Some points:
[ 1.43  0.75 -0.03  0.43 -0.43  0.3   1.06  0.6  -0.02 -0.36 -0.61  1.4   1.31  0.85  1.68 -0.08  1.8  -0.42  0.2  -0.38 -0.92  0.04  0.99 -0.07]
[ 0.53 -0.21  0.14  0.25  2.3   0.89  1.68 -0.22  0.25  0.14  0.46  2.33  0.06  1.5   1.94  0.31  1.56 -0.18  2.21  0.67  1.66 -0.14  1.09  0.33]
[ 1.77 -0.18 -0.84 -0.19  1.46 -0.09  1.48  0.05 -0.06 -0.7   0.96 -0.29  0.2  -0.84  0.86  0.11  1.69  1.61  1.23  0.2   1.24  0.67  1.17 -0.05]
[ 0.3  -0.09  0.33  0.11  1.07  1.06  0.58  0.36  0.12 -0.24  3.37  1.97  0.58  0.69  1.35  0.3   1.46  1.89  2.26  0.16  0.35 -0.16  0.84  0.07]
[ 2.42  0.43  0.48  0.2   0.99  0.79  0.67  0.46 -0.03  1.15  1.7   0.95  1.63  0.11  1.5  -0.21  1.26 -0.32  0.    0.22  2.89  0.36 -0.22  0.4 ]
[ 1.26  0.18  1.56 -0.31 -0.77  0.74  2.12  0.56  0.2   1.35  2.28  0.82 -0.61  0.35  1.59 -0.08  0.67  1.4   0.82  0.07  0.93 -0.33  1.32 -0.27]
[ 2.12 -0.35 -0.16  0.24  0.08 -0.58  1.9   1.29  0.62  1.01 -0.65  0.85  3.08  0.06 -0.3   1.24  1.07  0.63  0.6   0.15  1.56 -0.22  0.57  1.1 ]
[ 1.06 -0.11  0.7  -0.49  0.87  0.3   1.11 -0.55  0.25  0.89  0.19 -0.25  1.41  0.46 -0.27  0.26  1.64 -0.51  0.6   0.19  1.02 -0.05  0.06 -0.69]
[ 0.13 -0.28  1.27  0.61  2.05  1.73  2.03  0.04  0.66 -0.51  0.84 -0.28  1.7   0.16  1.37 -0.22  0.26  0.66  1.44  0.07  0.71  0.14 -0.78 -0.42]
[-0.93  1.28 -0.48  1.48 -0.21 -0.57  1.44  0.28  0.39  1.51  1.09  0.85  1.06 -0.7  -0.33 -0.81  1.21 -0.21 -0.29  0.31  0.92  1.56  0.64  1.32]
[ 0.41 -0.64  2.21 -0.12  0.68  0.93 -0.09 -0.19  0.8   1.85  1.07  0.91  0.83 -0.37  0.52  0.47  0.37 -0.06  0.33 -0.2   0.58 -0.18  0.84  0.75]
[ 0.76 -0.02  0.43  1.32 -0.29  0.14  0.04 -0.23  0.18  2.08  0.78 -0.49  1.07 -0.4   0.65  1.98  0.53 -0.41  0.33  1.13  0.63  0.3  -0.31  2.15]
[ 0.72  0.75  1.81  0.79  2.65  1.07  1.28  0.49  0.81  1.6   0.73  0.5   0.66 -0.15 -0.36  1.72  0.    1.93 -0.32  0.61  0.95 -0.3  -0.02  1.61]
[ 0.24  0.24  0.7   0.85  0.56  2.48  0.15 -0.14  1.33  2.07  1.41  0.08  0.1  -0.02 -0.65  0.7   0.9   0.85 -0.02  0.49  0.83 -0.34 -0.29  1.06]
[-0.08  1.42  1.07 -0.69  0.87  2.35  1.11 -0.2   0.82  0.67  0.84  0.05  1.02  0.09 -0.27  1.84  0.89  1.73 -0.25  0.82  1.51 -0.11  0.15  1.89]
[ 1.7   1.67  0.49  1.8   0.74  0.35  0.46  1.98 -0.28  0.63  0.16  0.8   1.78  0.67 -0.71  0.47  1.62 -0.07  2.74  0.41  0.13  1.54  2.4   0.73]
[ 0.34  1.12 -0.12  0.28  0.48 -0.76  0.19 -0.34  0.15 -0.08 -0.04  1.35 -0.25  2.2   1.21  0.01  0.    1.01  1.21 -0.82  1.19  0.33  1.1   0.09]
[ 1.68  1.18 -0.16  0.14 -0.39  0.26  0.   -0.26 -0.01 -0.09 -0.2   2.66  0.63  0.86  1.39  0.2   0.33  0.33  1.24 -0.1   0.11  1.95  0.76  0.08]
[-0.07 -0.82  1.42  1.28 -0.46  0.85 -0.69  1.   -0.82  0.19 -0.9   1.57  0.01  0.85  0.7  -0.39  0.63  2.05  0.67  1.11  1.09  0.91  1.28  0.37]
[ 0.61  1.5  -0.78  1.49  0.27  0.05 -0.15  1.14 -0.25  1.51  0.2   0.32  0.09  0.67 -0.22  0.24 -0.95 -0.38  0.4   1.25 -0.3   0.03  1.81  1.07]
[-0.13  0.94  1.6   1.14  0.49 -0.33  0.04  0.33  0.34  0.52  0.96  0.96 -0.19  0.55  0.57  1.06 -0.04  0.32 -0.52  1.28 -0.28  2.02 -0.05 -0.34]
[-0.23  0.2   0.62  2.12 -0.27  0.67  0.24  0.71  1.35  0.14  0.38  0.13 -0.01  1.15  0.25  1.21 -0.2   1.07 -0.5   0.22  0.68  1.92  2.38 -0.07]
[ 0.86  0.1  -0.01  1.22 -0.21 -0.27  0.39  2.1   0.39  0.8   0.46  0.03  0.08  2.92 -0.36  1.18  0.38 -0.03  0.04  1.89  0.02  1.28 -0.31  1.51]
[-0.5   1.76  1.15  0.33  1.33  0.26 -0.35  2.42  1.22  0.57  0.05 -0.3   0.19  1.28  1.06  1.67  0.19 -0.58  1.07  0.14  0.11  0.2  -0.31  0.91]
[ 0.35  0.99  2.25  0.22  1.34  0.81 -0.18  0.72  2.19 -0.93  0.55 -0.26 -0.3   0.89 -0.19 -0.47 -0.12  0.08  0.81  1.06 -0.18  0.9   0.2   1.14]
[ 0.11  2.06  0.05  2.15 -0.63  0.39  0.18  1.16  2.5   0.07 -0.25  0.45 -0.36  0.36  0.44  1.25  0.28  0.58  0.75  1.88  0.37 -0.04 -0.3   0.47]
[ 0.21  1.59  0.12  0.78  1.09  1.37  0.11  0.52  2.18  2.02  0.29 -0.48  0.3   1.67  1.61  0.26  0.24  2.19  0.07  1.04 -0.12  2.54  1.26  0.26]
[ 0.19  1.03  1.    0.62  0.85  1.37 -0.19  0.63  1.52 -0.56  1.14  0.18  0.54  1.38  2.29  1.02  0.1   1.89 -0.66  1.44 -0.23  1.13  1.19  1.24]
[ 0.14  1.1   0.56 -0.3   1.09  0.69  0.54  2.37  0.49  0.12 -0.14  0.2   0.87  0.37 -0.02  2.24 -0.3  -0.05  0.71  2.13  0.03  1.23  0.28  1.3 ]
These points spread out most along one direction. How far along it is each point below, from 0 to 99? The average is 50, and the first point in the table lies past the average. One standard deviation of the points above along it is 16.
[ 0.34  1.12 -0.12  0.28  0.48 -0.76  0.19 -0.34  0.15 -0.08 -0.04  1.35 -0.25  2.2   1.21  0.01  0.    1.01  1.21 -0.82  1.19  0.33  1.1   0.09] 57
[ 2.12 -0.35 -0.16  0.24  0.08 -0.58  1.9   1.29  0.62  1.01 -0.65  0.85  3.08  0.06 -0.3   1.24  1.07  0.63  0.6   0.15  1.56 -0.22  0.57  1.1 ] 65
[ 0.13 -0.28  1.27  0.61  2.05  1.73  2.03  0.04  0.66 -0.51  0.84 -0.28  1.7   0.16  1.37 -0.22  0.26  0.66  1.44  0.07  0.71  0.14 -0.78 -0.42] 67
[ 2.42  0.43  0.48  0.2   0.99  0.79  0.67  0.46 -0.03  1.15  1.7   0.95  1.63  0.11  1.5  -0.21  1.26 -0.32  0.    0.22  2.89  0.36 -0.22  0.4 ] 74
[ 0.21  1.59  0.12  0.78  1.09  1.37  0.11  0.52  2.18  2.02  0.29 -0.48  0.3   1.67  1.61  0.26  0.24  2.19  0.07  1.04 -0.12  2.54  1.26  0.26] 31
[ 0.11  2.06  0.05  2.15 -0.63  0.39  0.18  1.16  2.5   0.07 -0.25  0.45 -0.36  0.36  0.44  1.25  0.28  0.58  0.75  1.88  0.37 -0.04 -0.3   0.47] 26
[-0.5   1.76  1.15  0.33  1.33  0.26 -0.35  2.42  1.22  0.57  0.05 -0.3   0.19  1.28  1.06  1.67  0.19 -0.58  1.07  0.14  0.11  0.2  -0.31  0.91] 31
[ 0.41 -0.64  2.21 -0.12  0.68  0.93 -0.09 -0.19  0.8   1.85  1.07  0.91  0.83 -0.37  0.52  0.47  0.37 -0.06  0.33 -0.2   0.58 -0.18  0.84  0.75] 58
